(in the rows, 128 means zero)
One turn moves every row onto another: examples first, then more rows asked
U: [149 139 113 132 114 125 155 123 114 130 145 122 157 146 161 104 125 187
 108 163 132 120 140 108 101 135 125 144 152 144 140 114 126 141  99 133
 153]
R: [131 152 117 103 107 107 129 147 146 178 143 139 127 103 124 105 138 117
 148 148 147 130 143 124 129 101 111 105 126 135 168 123  82 142 163  94
 137]
D: [115 161 124 146 130 171 125 139 126 141 144 145 159 163 138 119  99  95
 159 110 132 135 113 123 137  95 114 133 137 119 140 144 107 103 145 158
  92]
Y: [158 144 132 117 103 134 112  91 153 149 150 152 132 136 152 108 189  97
 134 175 135 136 118 131 117 105 114 136 117 126 134 134  83 120 168 112
 135]
F: [115 146 128 120  93 122 109 109 127 168 152 137 138 120 157 114 146 118
 121 193 165 124 110 151 115 103 141 134 126 115 147  75 105 149 157  93
 101]
Z: [140 106 129 123 154 132 138 107 104 124 149 123 150 115 179 129 146 128
  98 119 107 139 106 148 129 142 104 146 125 130  95  76 142 145 116 138
 130]
N: [136 140 122 142 115 139 126 115 151 118 133 129 137 139 158 121 130 197
 128 144 129 118 163 123 112 155 130 120 134 129 138 117 113 151 129 149
 169]
J: [106 158 122 131 130 160  99 127 115 129 174 160 129 162 161 114 100 105
 125 120 109 133 107 138 114 124 103 145 116 101 125 111  89 116 158 161
  73]
W: [128 147 123 109 137 141 101 152 146 122 143 109 113 138  96 128 144  54
 131 147  97 129 111 151  93 125 111 145  92 126 138 126 111 139 144 141
  74]
A: [141 127 143 112 162 141 162  91 124 129 123 118  97 129 126 164 141 107
 145 155 105 117 129 106 101 164 131 147 107 115 144 125 115  92 110 114
 139]
B: [118 116 148 122 131 137 188 114 123 125 111 101 111 118 108 144 126 107
 131 155 125 120 145 110 120 158 163 100 138 111 140 119 130 104 117  92
 128]
K: [118 137 127 114 132 145 123 150 148 131 140  87 142 131  93 130 134  41
 139 134 119 124 112 154 119 109 134 126 113 128 148 117 121 147 128 130
  69]
X: [123 119 141 119 134 137 162  97 127 110 142 122  86 108 123 132 131 124
 101 181 100 125 127 119  92 185 142 121 119  98 120  98 126 106 133 100
 112]
C: [135 123 116 120 120 117 130 194  83 118 135 125 122 129 134 117 133 142
  92 139 111 127 140 137 108 139 157 136 134 128 119 120 151 143 138 132
 151]
T: [113 141 127 130 121 152 112 142 154 119 147 105 125 123  87 116 142  61
 120 163 112 134 101 156 104 129 122 120 115 121 126 114 133 145 152 127
  55]
Q: [143 129 122 162 149 155 124 137 141 123 100 134 136 102 128 144 154 149
 148 141 117 131 120 132 132 131 110 125 131 135 112 144 176 130 151 157
 158]
H: [133 133 111 114 107 132 160  81 122 135 112 137 147 155 158 112 142 181
 120 158 120 135 148 130 113 140 103 122 146 139 107 107 129 153 121 155
 147]
V: [ 90 155 116 140 101 158 128 159 109 129 152 153 136 156 128  93  93 109
 119 133 128 143 122 131 127 116 126 102 152 108 116 127 113 116 170 144
  72]

D moves to V
N moves to U
Now find these:
W moves to K
Z moves to Q
R moves to F
X moves to A

One turn moves every row onto another: examples first, then more rows asked
let: [129 182 108 129  99 150 140 141  65 144 142  83 106]
Kati: [136 122  94 119 105 175 130 189 126  84 124  94  89]
gizav: [124 110  94  80  90 113 149 117 122 124 141  80  98]
Dobas: [130  92 107 116  95 189 118 147 121 103 140 103  82]
luba: [150 133 143 110  92 149 123 163  90  83 150  37 131]
Pas: [145  93  87 103  98 185 123 170  97 104 133 112  98]
lod: [128 182 113 132 101 152 139 136  70 146 145  81 100]
Tek: [132 132 148 118  89 157 124 155 101  83 155  34 120]
Tela: [ 92 132 101 105 103 145 172 155  64 126 156  80 129]
denas: [132 144 156 108 108 136 135 110  96 134 143  70 138]
lila: [164  94 100  97  99 178 112 162  99 106 125 112 107]
tora: [174 141 129 117 106 169 155 146  95 138 164  94  69]
Nel: [114 125 154 114 104 153 121 122 124 124 133  56 126]
kufor: [147  95 118 112  99 187 108 141 125 105 133 103  90]
Lir: [161 128 108 114 109 167 117 185 124  88 113  94 103]
Mup: [111 128 118 119  87 160 146 175  86  77 163  41 114]
nefi: [127 137 111  91 107 136 159 157  56 130 141  84 151]
nak: [165  97 117 101  99 179 105 148 113 106 126 105 100]
gepep: [131 180 113 129 101 148 139 135  66 145 143  82 106]
moko: [168 140 112 112 105 169 165 162  81 136 165  98  70]
zek: [ 73 111 100 111 101 163 157 166  94 118 145  70 120]
boz: [127 111  84  74  91 113 154 129 109 121 140  82 103]
vik: [164 141 124 121 102 171 162 148  97 136 169  95  65]
Pif: [126 181 109 131 101 149 141 140  69 145 145  84 102]
sunor: [ 99 136 146 118 105 147 146 110 105 130 158  67 116]
Zufo: [125 183 111 132 101 149 141 138  68 147 149  81 102]
nuse: [178 141 117 109 105 166 161 161  86 138 164  98  78]
zipep: [127  91  92 109  96 189 126 162 108  99 140 108  85]
bogol: [134 123 103 126 104 177 127 178 136  85 126  91  83]
zusik: [145 143 138  93 110 131 139 135  73 134 138  77 154]
Nemeb: [147 126 148  96 109 143 118 138 105 127 116  66 150]
feluf: [149 134 127 105  92 150 131 179  76  82 149  43 136]
dov: [ 79 135 120 117 102 152 166 131  88 127 161  71 116]
fovev: [135 112  88  73  89 110 152 129 110 125 137  83 107]
kitur: [127 126 114 110  89 154 142 186  74  79 155  44 126]
Bazos: [151 125  93 113 107 168 127 191 119  86 118  95  98]
vesa: [133 113  98  76  90 115 145 118 121 124 138  79 103]
gev: [122 109  89  79  89 116 151 124 117 123 141  81  97]
sibu: [131 181 115 128  99 149 138 135  70 146 145  82 104]
sev: [114 126 135 124  87 161 135 159 101  78 164  36 110]
Kanuz: [145 128 114 125 104 173 120 168 142  87 122  88  86]
Lutu: [ 78 119 132 123 101 162 143 136 121 119 143  60 110]
Teb: [144 122 115  88 107 141 133 168  79 123 114  74 157]
bola: [161 127 116 119 108 170 114 172 136  88 116  89  97]
zeg: [161 138 115 119 102 171 166 156  88 135 169  96  65]
Libeg: [138 114  95  75  91 109 145 122 116 124 135  82 106]
pivet: [182 142 126 111 103 165 155 154  90 139 162  97  76]
Rifil: [106 114  94  95 104 153 153 184  71 118 131  75 142]

sunor moves to dov
feluf moves to luba
pivet moves to tora
Now find these:
zipep moves to Pas
bola moves to Kanuz
Nemeb moves to Nel
gev moves to boz

One turn moves every row onto another: examples first, then more rows asked
numis: [142 132 116 138 104 156 148 147 145 116 132 128  95 164 105 141]
kikir: [159 117 170 125  95 141 121 161 175 149 110 111 131 112 118 179]
rutum: [ 96 124 121 152 121 128 186 134 142 116 147 115 108 130  93 151]
tosa: [141 135 151  94 146  95 150 181 155  99 178 133  92 112 135 141]
zope: [108 115 120 144 109 140 182 127 161 124 148 128 136 144  88 155]
Vaki: [135 125 119 131 122 133 145 153 132 115 138 125  86 161  87 130]
Puz: [153 138 161  98 114 120 131 181 170 113 180 133 103  98 155 133]
biloz: [120 130 148  92 125 109 180 178 170 100 160 174 113 108 120 122]
Tosif: [135 113 175 115 106 110 101 171 159 153 125 136 130 106 107 189]
vabab: [140 135 152 102 105 102 140 181 151 120 194 151 101  98 127 117]
kevov: [109 136 128 151 116 147 173 125 158 117 156 127 121 140  83 151]
bem: [137 124 149 110 125 115 165 186 146 119 183 127  91  99 148 115]
voluk: [104 138 161  95 112 105 161 146 167 112 157 167  98 101 138 118]
Ler: [143 133 109 134 110 139 172 160 137 117 131 105 105 149  84 144]
dat: [125 112 125 149 123 141 148 130 133 114 130 117  92 155 105 154]
gar: [126 148 151  85 125 114 170 167 165 102 159 173 105  92 128 134]
fav: [145 136 123 138 116 165 154 160 144 112 147 111  96 157 112 131]
fila: [121 107 147 133 104 114 140 181 169 142 124 154 158  77 111 180]
guvon: [143 125 145 104 126  84 127 174 156 113 177 141  95  90 144 136]
muroz: [128 123 184 123  95 111 121 174 189 154 126 107 130  93 112 165]
vasod: [118 129 121 127  98 154 155 149 136 132 111 106 100 150 105 139]
nat: [138 154 154  90 115 105 167 174 175 116 157 163 110  92 135 116]
gida: [133 115 154 127 123 113 163 182 159 150  96 134 137  75 117 181]
dek: [161 133 147 109 123 109 147 182 162 108 181 144  96 100 156 136]
luzu: [144 125 149 142  97 126 139 170 161 166 112 141 151  81 110 173]
Vutas: [147 109 167 130  84 106 126 150 179 143 107 122 122  84 111 173]
ton: [107 142 162  80 125  95 177 178 160 114 169 153 108  98 115 137]
Nes: [151 107 164 120 106 104 122 152 168 153 114 111 126 115  97 188]
lag: [126 142 122 154 110 144 178 127 155 127 154 121 120 143  95 128]
gez: [136 115 157 139 110 128 143 174 159 154 122 149 147  73 104 189]
viz: [157 125 173 126  95 120 119 168 188 152 126 119 134 113 108 187]
sapoz: [100 137 130 152 119 137 166 153 141 141 166 118 133 144  81 147]
nug: [107 107 164 133 100 117 136 172 150 154 110 152 134  82  99 176]

kikir moves to fav
nug moves to rutum
Ler moves to vabab
Now find these:
gar moves to gez
numis moves to dek
Nes moves to Vaki
luzu moves to lag
biloz moves to fila
muroz moves to vasod
gida moves to sapoz
tosa moves to Tosif

One turn moves every row onto another: examples first, then more rows asked
Dem: [159 150 108 121 107 111 109 142 144 111 121 121 101  81 129 150]
feko: [167 121 109 153 177 145 122 122 148 137 141 130 142 152 128 135]
mavof: [139 148  99 116 124 119 143  91 149 125 154 150  91 145 144 158]
Fera: [159 131  90 152 166 149 126 138 153 150 145 122 139 139 117 140]
Diso: [152 154 101 119 129  90 149  99  99 143 119 117 152 145 151 113]
vov: [142 134 109 147 165 152 129 123 150 148 149 131 143 134  94 154]
ronob: [ 96 151 123 147 122  73  90 142 139 114 153 134 127 151 114 140]
mis: [137 136  93 112 115  92 138 104  99 135 104 111 142 155 158 114]
bol: [140 103 142 112 127 112 107 143 167 126 127 124 131 174 148 163]
nunu: [159 141 140 121 129 117  99 137 119 143 173 116 132 111 105 108]
gipop: [ 97 117 134 156 118  73 107 140 134 130 151 120 146 156 124 118]
pelaz: [159 143  91 111 127 109 138 109  91 138 122 107 153 140 150 108]
famom: [110  83 128 113 124 123 111 119  99 129 110 136 129 130  95 159]
gop: [153 132 102 123 135 105 146  88 110 145 109 108 148 148 157 113]
tezok: [163 146 107 138 117  88 119 155 153 126 133 125 107 100 157 169]
nud: [132 145 101 111 137  91 127  98 105 136 119 107 127 158 169 114]
gabu: [165 112 100 148 153 151 130 132 154 138 138 139 142 140  95 142]
fola: [160 101 125 152 109 110 126 137  96 104 138  86 114 140 144 139]
Balev: [101 122 132 148 124  59  99 135 132 124 161 128 149 136 121 127]
dez: [151 137 110 136 116 100 114 153 141 129 136 107 106  84 149 172]
Fak: [ 99 136 128 152 136  67  98 129 127 135 157 138 149 158 134 133]
fem: [140 152  97 127 121  92 110 151 142 115 142 115 109  82 153 156]
Borom: [134  87 139 124 116 134 117 112 102 125 103 138 118 132  95 151]
Kep: [143 127 100 143 158 152 144 122 162 147 143 133 146 146 105 139]
foz: [160 147 102 127 119  98 120 136 132 121 122 124 107  75 150 162]
Turov: [114  90 120  97 110 112 122 105 113 117 108 142 118 122 111 170]
lil: [123  85 114 100 107 129 123 125 107 124 108 139 124 135 110 172]
ruzov: [ 99 134 129 159 126  73 100 139 154 129 152 144 142 144 116 134]
Vip: [118 165 138 111 136 109 132  98 113  93 129 125 153 131 100 148]
Tugo: [115  99 127 107 101 122 119 133 105 127 102 130 112 120  96 166]

Kep moves to Balev
gabu moves to Fak
Now find these:
foz moves to Fera
gipop moves to Turov
feko moves to ronob
bol moves to Vip

One turn moves every row onto another: examples first, then more rows asked
Pudu: [132 113 125 112 163 117 103 154 147 125 135 105 130 122 121 145 142 104
 109  98 161 100 131 109 102 120 116 144 115 136 136 144 131 145 199  71
 141]
raled: [138 148 108 152 119 108 144 159 142 120 140 153 133 121 146 134 128 145
  94  98 130 135  99 122  96 151 172  96 126 144  64 154 142 145  98 143
 127]
Benes: [124 122 133 127 137 126  80 158 155 137 125 127 113 113 135 139 145 109
 113  97 161 116 134  98  93 130 128 142 129 155 142 152 147 135 207  82
 147]
tira: [124 117 170 158 157 143  89  94 177 133 118  98 144 132 108 128 143  92
  76  94 133 151 127 154 119 116 131 134 118 156 136 129 140 155 126 157
 151]
setap: [136 141 102 151 115 109 139 155 146 116 138 158 131 128 152 135 123 152
  93 105 129 129 110 121  91 150 175 103 116 146  64 147 139 133  96 131
 120]
nataz: [103 151 110 135 135  98 153 136 157 147 144 134 112 140 135 144 128 140
 103 109 151 130  96 137  74 149 187  78 114 147  86 111 115 146 102 115
 129]
bag: [100 124 168 154 134 149  80  93 179 154 120 111 136 120 105 135 147  93
  87 102 151 170 118 144 104 122 139 129 125 173 144 115 139 125 129 144
 157]
Nofig: [138 137 135 139 126 180 132 127 163 121 127 120 203 110 101  99 159 124
 141 106 117 106  97 120 139 130 131 135  99 158 124 102 151 121 152  96
 123]
Mor: [104 138 125 130 128 103 122 148 150 135 150 164 118 124 139 110 116 170
 100 122 152  97  86 132  71 151 138  96 123 145  69 130 117 125 114 146
 145]
Banin: [122 133 182 154 144 160  99 103 188 137 109  95 152 121 117 120 142  90
  85  96 132 159 119 145 112 118 134 108 130 164 151 126 120 141 130 152
 152]
kavon: [105 155 116 131 133  94 158 131 155 143 150 132 113 141 130 139 128 138
 105 111 155 130  86 131  80 150 180  79 112 141  88 112 113 152 108 118
 133]
tul: [140 143 131 151 121 184 135 114 155 106 134 129 186 100 109 110 160 128
 132  96 135  90 102 139 142 126 153 143 112 163 127 116 148 112 171 107
 106]
gal: [132 150 134 144 129 182 136 121 174 115 125 130 194 117 108 113 146 125
 135  99 129  91 109 114 148 135 159 143  98 164 131 102 163 120 156 104
 115]
fusir: [104 149 115 136 130 100 150 123 153 138 142 136 110 144 135 141 123 143
  96 117 147 133 100 134  80 146 189  82 105 141  85 111 112 145  97 114
 129]
tifab: [123 127 168 163 134 144  99  76 175 133 143  95 157 116 103 141 141  84
  92  80 143 136 106 163 111 105 138 122 123 166 149 123 127 129 143 150
 132]
Konul: [119 145 121 142 119 183 131 129 169 128 117 141 174 113 108 112 167 130
 134 113 142 127 113 115 139 152 162 153 110 176 127  98 164 109 158  94
 118]
tisiz: [125 135 116 143 123 184 125 122 169 114 126 137 196 115  97 100 153 135
 128 123 138 104 112 129 141 149 132 149  93 149 124  97 153 127 147 105
 120]
tif: [140 117 150 119 157 121  96 151 151 132 133 101 140 116 126 127 138 104
 123  87 133  94 117 104  99 108 107 129 117 146 138 146 136 144 204  79
 145]
Zimu: [133 139 104 148 116 107 141 155 146 120 138 158 134 119 154 137 124 150
  95 101 132 133 104 121  95 156 167  94 123 144  66 147 145 147  98 142
 122]
Pup: [131 124 144 135 144 128  92 129 150 121 146 115 128 106 122 141 129 107
 115  82 151  81 118 122  93 109 121 127 123 144 149 148 130 136 219  91
 130]
Nif: [128 146 130 140 121 193 136 141 178 114 117 133 200 105 106 104 146 128
 129 113 128 113 109 112 130 148 130 129 110 159 134 102 142 108 159 100
 118]
reg: [103 147 118 129 138  95 159 126 154 143 142 136 111 136 137 143 124 142
 101 110 148 130  93 131  84 152 182  78 114 142  86 108 120 156 102 121
 128]
bur: [102 128 120 121 130 103 125 143 145 136 144 161 116 116 147 117 117 169
  99 124 157 102  91 132  74 150 139  94 123 145  70 126 117 126 111 141
 141]
zik: [106 130 120 128 125 101 115 143 148 132 145 160 110 130 151 115 116 169
  95 125 153 100 101 133  69 143 148  97 115 144  71 131 112 122 109 133
 142]
nolo: [120 118 127 105 129 111  91 149 156 124 135 119 125 126 123 144 135 104
 105 109 161  95 137 111 116 113 112 144 100 147 150 151 137 134 186  69
 138]
nos: [110 124 171 141 141 133  94  94 171 132 118 101 130 133 103 140 144  89
  71 102 135 148 132 154 133 102 135 140 107 168 144 134 137 135 115 135
 150]
zenuf: [127 122 181 154 145 144  90  92 178 145 127  88 161 126 107 120 142  86
  99  88 121 146 105 145 109 104 120 113 115 160 143 120 132 148 133 143
 154]
Mavab: [117 143 129 136 112 171 125 120 174 109 117 146 176 127 102 106 148 133
 115 121 126 100 125 126 158 139 140 157  84 165 133 112 163 121 142 102
 114]
Gepi: [139 120 138 120 140 125  82 150 155 126 139 113 141 110 135 142 130 100
 118  87 164  84 125 102 104 107 118 129 119 142 148 157 139 134 198  89
 146]
Kataf: [112 129 183 146 151 150  91  86 171 141 128  94 152 118 102 138 136  89
  88  88 144 135 112 149 118  99 140 123 119 163 144 120 131 125 124 149
 159]
Kikal: [ 99 137 117 131 128 108 117 152 149 140 145 163 114 121 143 117 117 169
 100 123 152 100  95 138  65 151 147  92 121 147  72 127 116 123 112 137
 142]
lin: [133 144 103 154 119 113 137 162 147 124 135 157 129 120 152 135 130 149
  96 100 130 130 105 130  89 152 176  95 125 149  67 150 140 140  98 138
 125]
Dovuk: [135 122 145 112 157 125 105 165 168 130 128 101 134 118 136 134 137 101
 112  92 155 107 125 102  92 123 112 123 134 154 148 146 119 129 204  83
 141]

bur moves to Zimu
Mavab moves to nos
tul moves to tifab
Now find these:
lin moves to nataz
gal moves to Kataf
Dovuk moves to Nif
Mor moves to raled
Benes moves to Konul
Pudu moves to tisiz
tif moves to Nofig
setap moves to fusir

